Here are some points, one per row:
26 1 -14 -27 -6 -6 12 -14 16 70 4 66 -67 -37 31 -34 -22 25 8 -1 -8 -45 -63 -15 44 -3 -25 -20 -33 -26 -39 -32 -19 2 59 -13 4 6 -53 -8 1 -12 31 -10 -20 -41 66 -30
16 44 2 1 45 -15 -13 73 4 12 -8 -11 -18 -42 -14 0 -13 55 -24 -10 -3 -19 0 -22 -15 -18 -23 0 -1 40 -14 6 -10 -19 9 40 82 16 -20 -29 -14 0 -20 -16 -8 3 7 -14
-2 49 -16 105 89 9 -1 -5 9 18 -20 -16 12 -19 3 9 -33 -6 82 -15 -33 -15 7 9 -40 -28 106 -12 -22 -13 -15 11 116 1 21 92 -34 -2 6 -25 -22 8 -20 -16 12 9 7 -23
-10 4 7 -5 -17 -15 6 -16 -3 -34 77 -8 14 73 12 0 -7 -17 -5 -19 -9 -5 -9 -16 -2 -30 -20 -29 -16 -18 89 5 -2 6 0 10 -6 79 -27 -32 -27 6 -23 70 77 5 -18 93
5 -5 8 -39 -7 47 5 -13 -4 -48 29 -21 18 -3 -4 -32 25 13 -3 -30 2 -25 3 -24 -4 -28 -14 -40 -22 -21 -21 -5 10 23 10 25 -9 -23 -29 3 7 9 -9 9 -53 7 1 -7
-41 -49 -21 -49 62 11 -9 9 -27 18 -40 10 5 34 19 0 -39 70 -4 -41 8 -16 -6 49 -24 17 3 -28 -35 76 -28 -21 -12 34 -11 -32 -69 -27 57 -1 12 -53 -8 17 17 -75 18 -20
-19 -43 68 -6 6 98 -5 -42 -6 12 -46 -15 -41 -25 51 65 9 35 30 -15 -27 27 77 20 -5 -5 -24 3 -11 -3 -8 -45 -19 -5 8 -45 -3 7 6 93 24 -62 -3 6 40 -89 -30 -38
-7 112 -2 -2 -22 -22 -18 -10 14 -13 -10 -8 12 -7 -15 92 1 -24 71 53 -8 -11 -4 -12 -16 -17 80 2 -12 -9 -16 7 -13 -9 -15 -16 81 -2 108 -32 -16 17 -23 -14 1 13 7 0
8 -6 -17 9 -17 -7 -6 -5 9 10 -11 -8 -29 -38 9 -18 -34 -12 -1 14 4 -5 -16 -5 8 -23 -25 2 2 -17 2 -8 -18 -12 7 -19 -13 10 -18 -1 31 -28 -21 -17 7 -51 -10 7
2 -45 -16 50 -34 -37 -12 -36 20 9 -11 3 13 -35 19 47 -18 -34 24 15 -50 -14 89 16 -44 -6 -3 11 -20 14 12 14 23 -29 3 -17 -13 5 4 -50 -20 14 30 -21 32 69 8 -38
-49 55 -8 -24 -9 1 -30 -4 -23 -12 -25 -32 21 28 -37 -22 18 -42 -37 78 -3 24 18 10 -1 26 102 3 6 94 16 69 -23 5 -51 91 85 -28 25 25 -10 6 4 2 13 13 -46 7
-21 -27 -23 23 -4 -21 -16 -6 -18 33 -41 -31 25 15 -53 21 -2 -47 -58 79 -37 33 65 26 28 100 68 38 51 18 17 124 16 -37 -84 -31 38 -19 50 -7 -23 -2 -13 -40 56 61 -23 -11
6 -32 -24 -21 0 8 4 -29 9 32 -6 -17 44 -36 45 -8 -33 33 10 -26 -20 -37 -44 -16 14 0 -20 -36 10 -21 -21 27 -15 23 41 -5 -23 -6 -30 -30 -30 6 -20 20 -27 -18 -8 -32
63 44 -1 3 -28 -11 -18 48 7 -3 42 6 -24 49 -69 -7 27 -64 -62 -4 18 6 -12 -20 -14 -9 -17 11 7 7 -19 12 -2 -15 -29 1 -6 -10 -27 0 -23 87 -32 25 45 40 3 90
-1 14 3 -56 105 21 15 2 0 -25 -1 105 -35 6 24 -62 -17 10 68 -28 9 1 -75 -14 13 -13 -42 53 -18 76 -32 -33 80 40 20 -22 -8 -21 -54 13 2 -6 66 17 -45 -72 -21 20
-10 -25 26 35 -12 36 35 -11 -4 7 -27 -2 -8 -33 -18 45 44 -31 -30 5 -7 -10 57 -14 -21 -3 -8 9 -5 -3 15 -7 -24 -39 -31 -21 8 2 -7 -16 -16 3 48 -22 21 17 -9 1
-28 -45 -26 -18 -5 6 -25 -9 -3 28 -41 14 17 18 16 42 -41 13 7 -10 -51 -23 -9 25 -45 -6 -15 -25 -24 15 -29 -15 54 20 1 -33 -39 -8 44 -18 -8 -29 64 13 31 0 -23 -1
15 -53 -36 24 78 -28 -19 8 -7 15 -18 61 -20 -48 35 39 -27 5 86 37 -23 -8 33 16 -1 -1 -5 15 -1 -28 7 -25 -42 -38 -4 -31 10 10 110 13 12 -25 65 -11 49 -25 -24 -27
4 -9 -21 11 -2 -35 10 -39 -3 -3 78 -25 -1 69 18 -14 -15 14 16 7 -9 -9 -9 -13 -6 -15 -2 7 -20 -32 84 0 -17 -30 -3 -2 18 93 -9 -23 98 -4 -9 103 -19 -18 -2 67
11 14 3 -5 -23 -21 13 -33 17 -58 6 7 9 -57 30 -57 -1 6 13 -22 52 -13 -55 -54 8 -48 -28 -32 -27 -63 7 -7 -10 -10 15 17 26 31 -77 -16 -4 21 -16 2 -67 -23 21 15
-35 45 -8 -33 1 -19 -8 5 -27 -11 -28 -33 12 31 -26 74 -11 -7 -29 35 -4 5 73 -4 -6 5 38 -18 -9 4 -17 -19 49 19 -36 -11 -46 -10 12 -9 -7 -12 -7 4 -9 43 -32 6
11 1 -33 41 -14 98 -14 26 40 22 72 26 -4 47 7 14 65 -43 -48 -3 -22 60 81 -11 -55 -55 -16 -13 -17 -15 -17 43 8 -21 23 -22 -16 13 -30 41 -45 35 -24 -39 -7 30 38 5
-5 -21 -18 -4 -8 -20 -19 -32 18 67 -20 -4 0 -5 18 32 -15 5 -1 -29 -37 -28 -14 5 54 74 -5 -19 112 13 -25 106 -18 -16 25 2 -38 0 11 -43 108 3 -5 -6 5 72 19 -41
-17 -3 -17 39 14 -16 -29 16 -6 16 -33 -3 -15 -6 -21 -22 7 -46 -71 5 -7 24 26 -5 -3 10 0 49 -4 26 -2 -25 -26 -26 -51 -24 0 -6 23 23 -4 9 -21 -42 45 31 -18 24
-4 52 1 -56 -15 18 3 12 1 -35 -1 0 -32 16 11 8 -15 2 44 -2 1 -20 -83 -11 -5 -20 3 -36 -14 -20 -24 -28 37 43 20 32 -14 -12 -57 5 5 -12 -29 10 -52 -68 -17 4
-37 -57 -9 -38 -10 -37 -19 -68 -39 26 -15 -50 11 23 -7 10 23 22 47 32 -12 -19 20 30 6 112 18 17 64 71 15 -42 36 -24 -46 -4 -1 -27 43 -2 11 -36 13 3 25 74 -42 -70
-26 8 1 -60 2 42 -4 -3 -17 -28 -13 -21 -29 36 -24 -51 17 -10 -13 24 16 19 1 9 14 72 -15 -5 27 -14 -16 -54 -21 28 -10 -9 -18 -36 -21 29 8 -21 -22 11 -33 26 -40 12
82 -40 107 11 -5 -16 83 -6 -15 44 59 -24 1 -11 -15 20 -25 -19 -26 6 -46 111 45 30 -30 25 9 24 2 30 -1 -12 -14 -16 74 -42 -21 1 58 122 -6 -32 3 -19 54 -1 -20 -11
0 0 -1 -23 -25 -4 -26 61 0 -6 -1 71 -29 -18 -10 -24 3 -13 -9 -16 58 -27 -25 -18 -15 -14 -7 78 -1 -10 -13 -15 -31 6 4 0 11 59 -23 4 1 -13 47 2 -14 -34 55 2
-34 -26 -11 -57 -9 -14 69 66 -30 -32 -13 33 3 31 1 -31 16 12 10 -13 3 -9 -26 109 31 23 -12 86 -3 7 -7 -43 -24 14 62 4 -13 -32 81 6 16 -27 -18 21 -11 -56 -62 -32
-17 -5 25 -36 -4 -37 3 -38 -49 -62 -6 -64 27 21 -13 -27 31 24 22 -29 12 42 -11 1 48 11 -19 -25 0 -26 14 -27 -20 -7 -75 28 13 -39 13 -12 -7 -19 9 6 -46 -6 -53 -30
-24 -5 7 -17 -21 -31 2 47 -27 -57 -4 -38 20 -14 2 -20 21 86 34 -22 -6 -10 -23 46 7 -15 -5 -17 -10 -25 75 -1 -19 -5 -16 23 -2 -20 -25 -26 -3 71 2 1 -39 -3 60 42
-18 -19 -31 -8 -2 -11 52 -44 -2 -5 -18 16 -16 -9 8 29 -20 12 -5 -18 -1 -15 -22 6 -19 -6 -3 38 -12 -15 -15 -9 -19 2 38 -9 -15 -22 35 -6 -3 -8 64 -9 12 -29 -12 -27
21 19 3 -19 -28 41 6 -20 -2 47 7 5 -36 -26 17 -44 110 7 23 -10 30 -27 34 -27 14 -36 -34 -18 -13 -27 -7 -28 -24 80 5 13 32 -3 -52 -7 94 -3 -7 2 -42 51 -15 -3
34 -24 -14 -12 4 32 12 4 98 11 -13 5 49 -38 43 -23 -63 8 -35 -1 53 -32 -42 0 -2 -55 -20 -38 -16 -23 25 2 26 14 71 -35 -18 54 -35 -11 -25 11 -7 -2 -17 -25 85 -1
-29 69 14 -61 12 4 11 59 -19 -55 5 -32 -22 23 -55 -47 30 9 -6 -49 43 17 -91 -45 33 7 -26 -32 -6 -20 -12 -32 -5 23 -46 17 -12 -36 4 28 -4 8 -35 3 -76 -21 -31 22
12 -36 -5 118 -24 -31 -10 -32 13 -10 0 8 3 -27 2 20 4 42 -9 21 -34 -16 31 7 -31 -27 45 6 41 0 4 60 -12 -10 2 42 29 0 -2 -31 -23 10 -4 -23 19 18 -8 -22
97 20 95 20 -21 -7 -21 60 27 13 86 2 19 63 -38 17 -7 -61 -65 -6 2 94 -10 -22 -46 -36 4 -8 -7 -11 -17 54 16 -1 -9 10 -21 -3 -32 39 -46 55 -27 -18 43 60 28 24
-5 29 10 82 -22 18 -12 58 8 3 -1 17 55 -4 -14 -39 -6 -58 -50 -31 106 0 -29 -20 66 57 -25 -17 70 -14 -26 -19 1 22 0 -15 4 7 -31 22 -13 8 -26 -8 -25 -24 62 71
26 -6 -4 102 -25 -27 -8 -38 21 -17 10 6 38 -44 12 1 11 26 -3 35 40 -4 17 -24 63 -24 -16 16 -16 -17 60 11 -13 -36 2 12 15 1 -32 -31 -30 16 4 -15 4 31 82 -34
Along one direction, these points spread out more than along any other. Take the direction at right angles to it along which they spread out most. Go by this last direction. Where along it does each point below lie, from 0 to 99? 50 is the average, and the first point above lies past it. One standard deviation of the points above along it is 16.
21 19 3 -19 -28 41 6 -20 -2 47 7 5 -36 -26 17 -44 110 7 23 -10 30 -27 34 -27 14 -36 -34 -18 -13 -27 -7 -28 -24 80 5 13 32 -3 -52 -7 94 -3 -7 2 -42 51 -15 -3 46
-28 -45 -26 -18 -5 6 -25 -9 -3 28 -41 14 17 18 16 42 -41 13 7 -10 -51 -23 -9 25 -45 -6 -15 -25 -24 15 -29 -15 54 20 1 -33 -39 -8 44 -18 -8 -29 64 13 31 0 -23 -1 70
11 1 -33 41 -14 98 -14 26 40 22 72 26 -4 47 7 14 65 -43 -48 -3 -22 60 81 -11 -55 -55 -16 -13 -17 -15 -17 43 8 -21 23 -22 -16 13 -30 41 -45 35 -24 -39 -7 30 38 5 23
0 0 -1 -23 -25 -4 -26 61 0 -6 -1 71 -29 -18 -10 -24 3 -13 -9 -16 58 -27 -25 -18 -15 -14 -7 78 -1 -10 -13 -15 -31 6 4 0 11 59 -23 4 1 -13 47 2 -14 -34 55 2 47
63 44 -1 3 -28 -11 -18 48 7 -3 42 6 -24 49 -69 -7 27 -64 -62 -4 18 6 -12 -20 -14 -9 -17 11 7 7 -19 12 -2 -15 -29 1 -6 -10 -27 0 -23 87 -32 25 45 40 3 90 16
-10 4 7 -5 -17 -15 6 -16 -3 -34 77 -8 14 73 12 0 -7 -17 -5 -19 -9 -5 -9 -16 -2 -30 -20 -29 -16 -18 89 5 -2 6 0 10 -6 79 -27 -32 -27 6 -23 70 77 5 -18 93 32
16 44 2 1 45 -15 -13 73 4 12 -8 -11 -18 -42 -14 0 -13 55 -24 -10 -3 -19 0 -22 -15 -18 -23 0 -1 40 -14 6 -10 -19 9 40 82 16 -20 -29 -14 0 -20 -16 -8 3 7 -14 45
-17 -5 25 -36 -4 -37 3 -38 -49 -62 -6 -64 27 21 -13 -27 31 24 22 -29 12 42 -11 1 48 11 -19 -25 0 -26 14 -27 -20 -7 -75 28 13 -39 13 -12 -7 -19 9 6 -46 -6 -53 -30 57
15 -53 -36 24 78 -28 -19 8 -7 15 -18 61 -20 -48 35 39 -27 5 86 37 -23 -8 33 16 -1 -1 -5 15 -1 -28 7 -25 -42 -38 -4 -31 10 10 110 13 12 -25 65 -11 49 -25 -24 -27 77
-26 8 1 -60 2 42 -4 -3 -17 -28 -13 -21 -29 36 -24 -51 17 -10 -13 24 16 19 1 9 14 72 -15 -5 27 -14 -16 -54 -21 28 -10 -9 -18 -36 -21 29 8 -21 -22 11 -33 26 -40 12 55
-5 29 10 82 -22 18 -12 58 8 3 -1 17 55 -4 -14 -39 -6 -58 -50 -31 106 0 -29 -20 66 57 -25 -17 70 -14 -26 -19 1 22 0 -15 4 7 -31 22 -13 8 -26 -8 -25 -24 62 71 28
-49 55 -8 -24 -9 1 -30 -4 -23 -12 -25 -32 21 28 -37 -22 18 -42 -37 78 -3 24 18 10 -1 26 102 3 6 94 16 69 -23 5 -51 91 85 -28 25 25 -10 6 4 2 13 13 -46 7 43
